rotation ticks, each row followed by its count of ticks:
The counts run from 0 to 622.
[-33.7 -13.9 -28.9  39.8   6.8   5.8   0.7  11.9 -31.8  -5.6   3.3   8.9
  -9.4  20.3 -10.8  21.3   7.6  -9.7  15.9 -10.0   0.1 -12.8  -9.7  -1.8
  -2.6 -11.0 -28.0  20.5  -9.1  -4.9   9.9  15.2]	232
[-20.1 -13.5 -17.3  12.7  -1.7 -14.3  -1.8  14.8 -12.2 -25.0  14.6 -35.0
 -11.5  16.3  -0.3  29.1   0.8  -5.4   8.9 -15.1  -9.8  23.3  -3.9 -13.2
 -28.5  -4.4  -3.2   7.0 -12.6  -3.0  32.1   0.0]	319
[-13.2 -17.9 -10.5 -39.2  10.9  -2.3  -1.3  -9.8  16.4  19.6  15.1 -21.5
 -34.7  30.5  10.5  -1.9  -9.4  -2.9 -11.7  17.3 -13.1  20.0   3.8  -4.7
   3.9  -3.1  -7.3 -16.0  27.4  -1.8 -18.9   4.4]	346
[-21.1  -8.2  -1.7  -3.5  -9.3 -11.5  -1.1 -17.9   5.5   3.6  36.9 -12.5
 -31.2  20.1 -14.0   8.0  -9.3 -10.3 -26.6  19.1  -7.1 -17.8  -7.5  -9.2
  -1.9   1.7 -11.0 -24.1  25.8  23.4  21.4  -5.6]	127
[ -2.9   7.6  18.5 -16.3  16.0  -7.4   5.7 -10.4  -0.9  21.5  16.4 -33.1
  -5.5  12.9  -4.8   8.9 -12.7 -23.7  -7.1  25.2  -5.5   7.8  -3.4  10.1
 -40.6   0.9   2.6  -8.2  38.1   9.3  10.4  11.0]	118
[-23.9   6.9   4.6   6.2  23.3  -2.8  15.3  -4.8   3.1  -7.9  -8.8 -11.4
 -28.5  22.5   4.8  33.1 -25.2 -24.4   4.8   8.3   0.2   2.9  20.0  16.3
 -33.8  -8.8  -1.4  -9.9  26.8  12.4  -3.4  15.9]	272
[-16.9  -4.1  17.8  -3.6  20.4 -16.6  20.0  -2.8   6.3  32.2  24.9 -15.8
  -2.1  -8.3 -15.7  32.1  -2.0  -8.9  13.0  -8.6  -6.9  25.0  -6.5 -17.1
 -31.1 -24.9   0.6  -2.3   0.3 -14.2  13.7  15.0]	116
[ -9.2  -2.1 -15.7   6.8  14.8   8.1 -31.5  15.1 -25.6   8.6  22.4 -43.2
  -6.0  14.1 -14.1  -1.8  -5.1 -17.7   2.1  21.5   1.6  -0.4 -18.6 -14.8
 -12.7  14.0 -10.3  -1.9   3.4  11.3  31.7  10.4]	321
[ -6.0 -20.7 -16.6 -12.4 -11.6  -7.6  12.7  -8.5 -31.4   6.8  -0.4 -20.1
   1.7  28.9   0.0  18.8  16.1   5.1   1.5 -18.8 -30.9  25.4  -1.9  -7.8
  -8.4 -35.7  -4.6  23.1   1.0  -9.3  22.0  -9.3]	603
[ -2.4  -9.8  -9.4 -26.2  12.4   0.8 -13.3  -9.8  -5.9  18.0   8.9 -55.7
 -25.8  16.2   9.9   3.7  -8.4 -15.6 -15.2  20.0 -11.2   9.7   4.8 -10.3
  -6.0  -9.9   3.4 -13.8  23.2   4.7  28.9  -1.2]	260
[-17.0   0.8 -31.1   0.6  -0.1  17.5  -9.0  -1.2 -25.4 -11.3  -6.1  -3.6
 -19.6  47.2 -11.5   2.5 -13.1  -2.2  -0.8  13.7  -7.5  -3.1   8.5  11.2
 -11.5  11.0 -14.3   1.9  31.1  29.5 -11.3   1.0]	445
[-35.6 -11.4 -18.5  -8.9   2.5  -9.8  16.6  -5.6  13.1  -8.0   7.5   5.1
 -36.8  22.7  -1.3  24.0 -15.2   5.9   1.5 -14.5  -8.3  20.8  26.1 -14.4
 -12.0 -18.9  -7.7 -25.5  12.4  10.2  -9.6  -2.0]	276
[-10.3  -7.5 -12.3   4.7  15.3  13.7  -9.1   9.5 -37.8  35.4  10.1  -6.3
  11.9  19.5 -20.9   4.5  14.5 -12.5   9.4  12.3  -4.9  -0.7 -31.9  -0.1
   0.3  -2.2 -28.3  24.8   1.2 -15.3  -3.4  17.4]	455
[-15.7  -7.9  -0.8  -2.4   3.2   1.0  30.8 -22.9 -24.3   8.5 -16.9   6.6
 -10.6  38.2   4.9  24.8   4.4 -13.5  -5.9  -2.8 -21.1   1.6   5.3  21.5
  -7.9 -30.8  -8.5  19.8  27.5  -1.1  -8.0   1.7]	586
[-30.8 -11.7 -20.1  15.1   8.0  -1.5  27.3 -11.7 -18.4  15.7  -9.2  35.8
  -8.5  27.1  -5.0  22.7   7.2  -0.2   6.1 -14.8  -9.1  -1.0  16.0  13.2
  -9.7 -26.7 -21.2  12.6  18.4  -0.7 -17.0   7.7]	142
[-21.7 -12.8 -16.8 -21.4  -9.9  -9.2   2.9 -12.9  11.7  -4.7  24.2 -10.4
 -35.2  28.5  -6.7   7.4 -14.1   3.2 -13.9   4.7 -15.2   9.2  10.8 -11.8
  -6.9   0.2  -6.1 -27.0  28.2  20.2  -0.2  -9.9]	277
[ -8.1 -23.0 -30.0 -15.2   4.5  -0.1 -13.8   7.0 -16.7  35.1  31.8 -17.5
   6.5  15.1   4.3 -17.1  18.5   3.9  -3.0  11.6  -8.0  14.0 -20.3  -7.9
  -2.0   7.1 -31.2  15.6   9.9 -18.3   1.5  10.1]	93
[-17.0   4.5  -7.5 -10.8   9.9  -7.5   8.2  -9.8   5.4  35.5  34.4  20.1
   0.9   8.7 -23.2  -1.5  -5.8   1.2   2.3  11.5  -1.1   3.1  -0.5  -1.4
 -28.8   6.6 -16.4 -12.5  37.9  15.7 -23.4  13.4]	205
[-17.4 -16.2  10.0 -26.5  -0.4  -6.7  29.2  -2.9   1.0   5.3   6.6  -2.6
 -14.5  45.4  -3.9  25.5  -6.6  -7.6   7.4   3.9 -19.8  24.8 -16.2   6.0
  -7.9 -11.5 -10.1   9.2  10.9  -9.0 -38.7   8.1]	285
[ -5.5 -11.0  21.5 -26.5  -6.7 -13.3  25.1 -26.4   1.1  14.2  17.6 -21.0
 -17.8  28.3   1.4  21.2   1.5 -17.7 -21.4  15.7 -22.3   8.4 -11.1   5.8
 -15.0 -15.6   3.1  -0.6  30.5   1.9   9.2  -4.3]	350
[-16.6 -14.0  -0.7   6.1  37.4  -0.4   2.1  13.3 -11.4  26.4   3.1 -19.6
  -4.0   4.6   6.8  25.9   2.5 -17.7  23.4  -2.2   0.5  21.3  -5.8  -5.2
 -15.6 -20.4 -14.7  15.4  -9.7 -32.2  -3.0  26.8]	30
[-16.9 -19.6  -3.4 -16.6  18.7   2.7 -14.8  10.7   6.5   6.6  14.6 -41.5
 -30.6  27.1  14.4   5.8 -12.1 -19.9  -5.1  30.8   3.7   8.8 -15.0  -0.4
   1.2  11.6 -11.3  -6.6   8.6 -11.4  -4.6  16.5]	557
[-11.8 -11.8   2.8 -14.1  27.0  -3.0  19.0 -14.4   0.9  20.0 -12.7 -25.2
 -26.1  16.5  25.3  18.5  -5.3 -19.3  -4.9  11.6  -9.9  17.0  17.3  13.5
 -13.8 -30.6  -3.7  -0.6  26.8 -16.0   1.4   9.5]	414
[-13.4 -15.1 -21.9   2.7 -10.3   4.6  -4.5  -4.8 -33.3  23.7  25.9  -4.5
  -0.4  16.8 -30.3   5.4  21.6   5.2   0.2  -5.4 -17.1   2.0 -20.1 -29.3
   9.5 -20.4 -17.6   8.6  -5.1  -1.8  24.1  -6.6]	451
[-31.9  -9.8 -11.0  32.0  29.1   2.2 -11.2  15.2  -6.6  11.4  11.9 -16.3
 -23.3   2.6  -5.8  24.3  -6.7 -19.5  12.8   2.1  16.6  -6.5  -1.7 -12.8
  -5.7  -9.7 -22.7  -3.2 -14.1 -10.2  17.6  26.2]	404
[-18.5   0.9 -38.5  36.6  20.3   5.0 -11.1   3.4 -31.0  21.7   5.5  -0.7
   0.5  -0.9  -4.7   3.5   9.0  -3.4   8.6  -5.0   6.4  -7.7  14.3  -1.1
 -18.5 -12.3 -26.0  13.1  10.4   4.2  32.7  13.1]	464
[-14.2 -11.4 -18.9  11.3 -19.5 -13.4  16.3 -14.7 -27.0 -19.6   3.2  -8.4
  -6.0  36.4   4.0  18.5  10.5  -5.7  -7.5  -7.1 -19.9   0.4   4.2  16.8
 -24.6 -11.7  -7.7  22.9  18.4  12.7  26.8  -9.3]	229
[-39.8 -17.3 -15.2  31.8  27.1  -7.2   8.1   2.3   9.3  14.8  13.5   4.5
 -27.5   4.2  10.8  24.6  -6.6 -14.7   1.7  -3.3  17.2  -9.6  10.6   0.8
  -9.1 -19.2 -28.5  -7.1   0.9 -11.7   8.4  22.7]	486
[-19.2   5.7 -10.9  -4.6  20.3   1.9  -5.1  -4.1   4.3   3.1   8.0  -7.6
 -29.2  24.3  -2.6   7.2 -25.5 -15.1  -5.2  23.9   7.4  -6.2  11.5  13.1
 -22.0  12.4 -10.1 -16.9  38.8  24.4 -13.5  15.5]	273
[-28.4  -4.3  -4.7  23.9  11.5   2.9  13.6 -18.6 -11.5  26.2  20.5  20.4
 -16.4  14.1 -16.5  10.5  -0.4 -16.2 -11.2  14.6   5.6 -33.4  -6.0   6.1
  -2.9 -11.1 -26.9  -5.7  24.7  14.0   4.9  10.6]	59
[-12.1  -9.6 -16.2 -17.9   6.2  -1.9  10.9  10.1 -24.8   5.3  -3.4  -8.4
   7.4  28.2 -10.7  16.3   3.8   8.6  27.3 -19.1 -22.7  40.1  -1.1  -4.4
 -22.2 -14.5  -6.5  20.2   1.1 -12.7 -20.6   6.6]	306
